Look-ups in named tables: a row name and a column name give one cell, copied from the table.

Zib
columns: Ver, Kaviv, Mar
Bupi: [29.47, 47.71, 88.95]
Soli: [30.78, 59.80, 18.37]
Niv: [41.75, 20.93, 83.88]
Mosab: [43.30, 42.64, 0.94]
Lona: [38.04, 37.64, 5.07]
Rudifu: [38.05, 23.53, 43.21]

Mosab, Kaviv: 42.64
Mosab, Mar: 0.94
Bupi, Kaviv: 47.71
Soli, Mar: 18.37
Niv, Mar: 83.88
Mosab, Ver: 43.30
Lona, Mar: 5.07
Niv, Ver: 41.75
Rudifu, Ver: 38.05
Lona, Ver: 38.04
Soli, Kaviv: 59.80
Bupi, Ver: 29.47
Soli, Ver: 30.78
Niv, Kaviv: 20.93
Bupi, Mar: 88.95

Puvakeb
columns: Ropado, Dev, Laso, Mulovur
Som: [-0.1, -0.6, 0.2, 0.3]
Rezifo: [-0.6, 0.1, -0.1, 0.4]
Vafurov: [-0.9, -0.4, 0.3, -0.7]
Val: [-0.1, 0.3, 0.4, -0.4]
Kazafop: [-0.4, -0.9, -0.1, 0.4]
Pel: [0.5, -0.3, -0.6, 0.4]
Zaka: [-0.5, -0.6, -0.8, 0.2]

Kazafop, Laso => -0.1
Som, Mulovur => 0.3
Rezifo, Laso => -0.1
Vafurov, Mulovur => -0.7
Kazafop, Mulovur => 0.4
Som, Dev => -0.6
Rezifo, Mulovur => 0.4
Zaka, Mulovur => 0.2
Pel, Dev => -0.3
Rezifo, Dev => 0.1
Rezifo, Ropado => -0.6
Som, Laso => 0.2
Val, Ropado => -0.1
Val, Laso => 0.4
Vafurov, Dev => -0.4

Pab =
columns: Dokamag, Gedidug, Tukag, Dupilis, Far, Visir, Gopodi, Lut
Koladi: [5638, 5913, 5608, 4286, 7679, 6390, 7239, 7030]
Modid: [5288, 5942, 6778, 8694, 6826, 4923, 6802, 5958]
Dopufo: [6172, 5890, 4354, 685, 7724, 7927, 6859, 7469]
Tuti: [7076, 5467, 6767, 7623, 3990, 6610, 6054, 4755]
Lal: [6844, 5365, 6448, 4801, 4128, 6784, 5943, 6761]
Lenizo: [5554, 5331, 5750, 7569, 5389, 5784, 6221, 5840]
Bovok: [6328, 5313, 5421, 7261, 6030, 2865, 5450, 8847]
Sagelar: [6362, 5548, 5753, 6274, 6000, 4999, 7760, 9220]
Relap: [5921, 7458, 6336, 5013, 7142, 7173, 7183, 6453]

Tuti, Far => 3990
Bovok, Tukag => 5421
Koladi, Dupilis => 4286
Koladi, Gopodi => 7239
Relap, Dupilis => 5013
Lenizo, Gedidug => 5331
Dopufo, Gedidug => 5890
Lal, Visir => 6784
Lenizo, Tukag => 5750
Koladi, Dokamag => 5638
Dopufo, Gopodi => 6859
Sagelar, Visir => 4999
Bovok, Gedidug => 5313
Tuti, Gopodi => 6054
Koladi, Lut => 7030
Dopufo, Dokamag => 6172
Modid, Dupilis => 8694
Bovok, Far => 6030
Row with the largest Gedidug: Relap

Tef.tsv
	Sul	Punurer	Pano	Gemo	Liv	Fatasu	Buk	Gumeba
Zivem	99	78	75	67	181	213	240	142
Gutizut	79	67	87	195	222	227	123	94
Bonini	56	137	205	238	187	106	84	82
Bozimas	83	192	220	231	126	95	79	70
Kibol	237	192	107	85	81	57	132	205
Mifoga	81	56	143	206	240	181	105	84
Pugur	82	81	56	149	207	241	175	104

Pugur, Punurer => 81
Gutizut, Fatasu => 227
Pugur, Liv => 207
Mifoga, Sul => 81
Bozimas, Buk => 79
Bozimas, Pano => 220
Gutizut, Gumeba => 94
Mifoga, Gemo => 206
Zivem, Gemo => 67
Zivem, Gumeba => 142
Bonini, Buk => 84
Kibol, Sul => 237
Bozimas, Gemo => 231
Gutizut, Punurer => 67
Kibol, Gemo => 85
Which row has the largest Liv? Mifoga

Table Bag
|  | Fad | Fefibob | Rin |
|---|---|---|---|
| Sizusi | 121 | 129 | 140 |
| Zefom | 137 | 137 | 161 |
| Nileze | 172 | 17 | 169 |
| Telagu | 144 | 69 | 170 |
| Pek | 240 | 178 | 118 |
| Fipe | 158 | 17 | 169 |
| Tivuk | 176 | 25 | 173 |
| Petef | 128 | 48 | 193 |
| Zub | 165 | 86 | 2 |

Rin of Nileze: 169
Rin of Zub: 2
Fefibob of Sizusi: 129
Fefibob of Telagu: 69
Fefibob of Fipe: 17
Fefibob of Zefom: 137
Rin of Sizusi: 140
Fefibob of Nileze: 17
Rin of Zefom: 161
Rin of Petef: 193
Fad of Zefom: 137
Fad of Zub: 165
Row with the largest Rin: Petef

Regu.csv
,Lav,Lon
Gadi,66,72
Gusuz,53,24
Zuk,54,51
Zed,33,95
Zesem,83,75
Zolok,15,34

What is the Lon of Zolok in Regu? 34
What is the Lon of Zed in Regu? 95
What is the Lav of Zolok in Regu? 15
What is the Lon of Zesem in Regu? 75
What is the Lav of Zesem in Regu? 83
What is the Lav of Gadi in Regu? 66

Leni:
,Zeseve,Tun,Kezivod,Ripo,Basapal,Gokunol,Parena,Pir,Nir
Piti,179,79,139,114,166,67,130,182,23
Norela,111,139,111,185,79,130,84,138,165
Venogo,136,112,187,69,132,98,158,178,92
Fuza,166,179,192,171,106,98,131,173,137
Tekazoz,139,157,95,145,213,179,119,89,96
Vuvome,176,125,177,117,191,92,137,183,35
Dufile,142,94,191,115,158,60,108,223,89
Zuvup,178,186,107,138,90,147,133,74,210
Sig,100,78,121,123,83,115,108,153,101
Deg,181,141,132,141,148,124,121,134,160
Kugo,54,116,168,145,148,161,133,168,62
Bepibi,164,153,153,152,148,108,99,162,178
Pim,74,71,101,125,117,156,111,134,115
Zivimi,98,129,118,128,128,149,108,132,67

Deg, Nir: 160
Dufile, Basapal: 158
Vuvome, Kezivod: 177
Bepibi, Ripo: 152
Bepibi, Kezivod: 153
Norela, Basapal: 79
Venogo, Tun: 112
Piti, Basapal: 166
Norela, Tun: 139
Kugo, Parena: 133
Pim, Zeseve: 74

Table Bipa
cols = Lon, Zimi, Dode, Zagi, Lor, Kigab, Dem, Gizatub
Deziv: [4377, 2629, 2365, 3967, 2727, 5453, 4283, 3997]
Noluni: [3075, 2787, 3191, 2945, 4606, 4967, 7301, 4583]
Sodepo: [4628, 2639, 3025, 3433, 3669, 4711, 6127, 3518]
Bafu: [5329, 4321, 4634, 4179, 4999, 4678, 3260, 4795]
Nom: [3075, 4426, 3883, 5090, 3953, 1719, 7642, 3275]
Motovu: [4158, 2681, 4339, 2350, 1069, 401, 5896, 2890]
Fulepi: [3904, 3251, 3951, 3750, 3274, 2582, 8249, 1664]
Luvenaf: [3336, 3574, 4194, 4412, 2810, 3492, 6539, 1601]
Vomuf: [3783, 2718, 2766, 5690, 5220, 5241, 2746, 5596]

Luvenaf, Dode => 4194
Nom, Kigab => 1719
Noluni, Zagi => 2945
Vomuf, Lor => 5220
Sodepo, Dode => 3025
Fulepi, Kigab => 2582
Motovu, Kigab => 401
Vomuf, Lon => 3783
Nom, Dem => 7642
Noluni, Lor => 4606
Luvenaf, Zagi => 4412
Luvenaf, Lor => 2810
Deziv, Dem => 4283
Noluni, Gizatub => 4583
Nom, Dode => 3883
Which row has the largest Dem? Fulepi

Fik
|  | Sof | Zedaru | Sep | Viki | Fud | Sak | Rog | Mabilu |
|---|---|---|---|---|---|---|---|---|
| Fege | 38 | 196 | 96 | 112 | 51 | 97 | 111 | 94 |
| Viz | 151 | 105 | 118 | 128 | 80 | 91 | 121 | 95 |
| Vodazu | 63 | 193 | 109 | 133 | 29 | 93 | 116 | 87 |

Vodazu, Sof: 63
Viz, Fud: 80
Fege, Mabilu: 94
Fege, Zedaru: 196
Viz, Mabilu: 95
Fege, Sak: 97
Vodazu, Zedaru: 193
Fege, Rog: 111
Vodazu, Rog: 116
Vodazu, Fud: 29
Fege, Fud: 51
Viz, Sof: 151
Viz, Sak: 91
Viz, Sep: 118
Row with the largest Sof: Viz

Rur =
|  | Segedi | Bonudu | Dirakot | Nuvil |
|---|---|---|---|---|
| Lis | 7.92 | 0.16 | 7.37 | 7.83 |
| Binepo | 5.19 | 5.30 | 5.28 | 5.05 |
| Fop | 5.85 | 5.32 | 4.43 | 4.41 |
| Nosef | 5.31 | 4.31 | 5.74 | 5.38 |
| Zes | 5.99 | 5.41 | 5.47 | 5.02 |

What is the Bonudu of Fop in Rur?
5.32
What is the Nuvil of Fop in Rur?
4.41
What is the Dirakot of Fop in Rur?
4.43
What is the Segedi of Binepo in Rur?
5.19
What is the Nuvil of Binepo in Rur?
5.05
What is the Bonudu of Zes in Rur?
5.41
What is the Dirakot of Binepo in Rur?
5.28
What is the Dirakot of Zes in Rur?
5.47
What is the Segedi of Lis in Rur?
7.92
What is the Dirakot of Nosef in Rur?
5.74
What is the Nuvil of Nosef in Rur?
5.38
What is the Segedi of Fop in Rur?
5.85

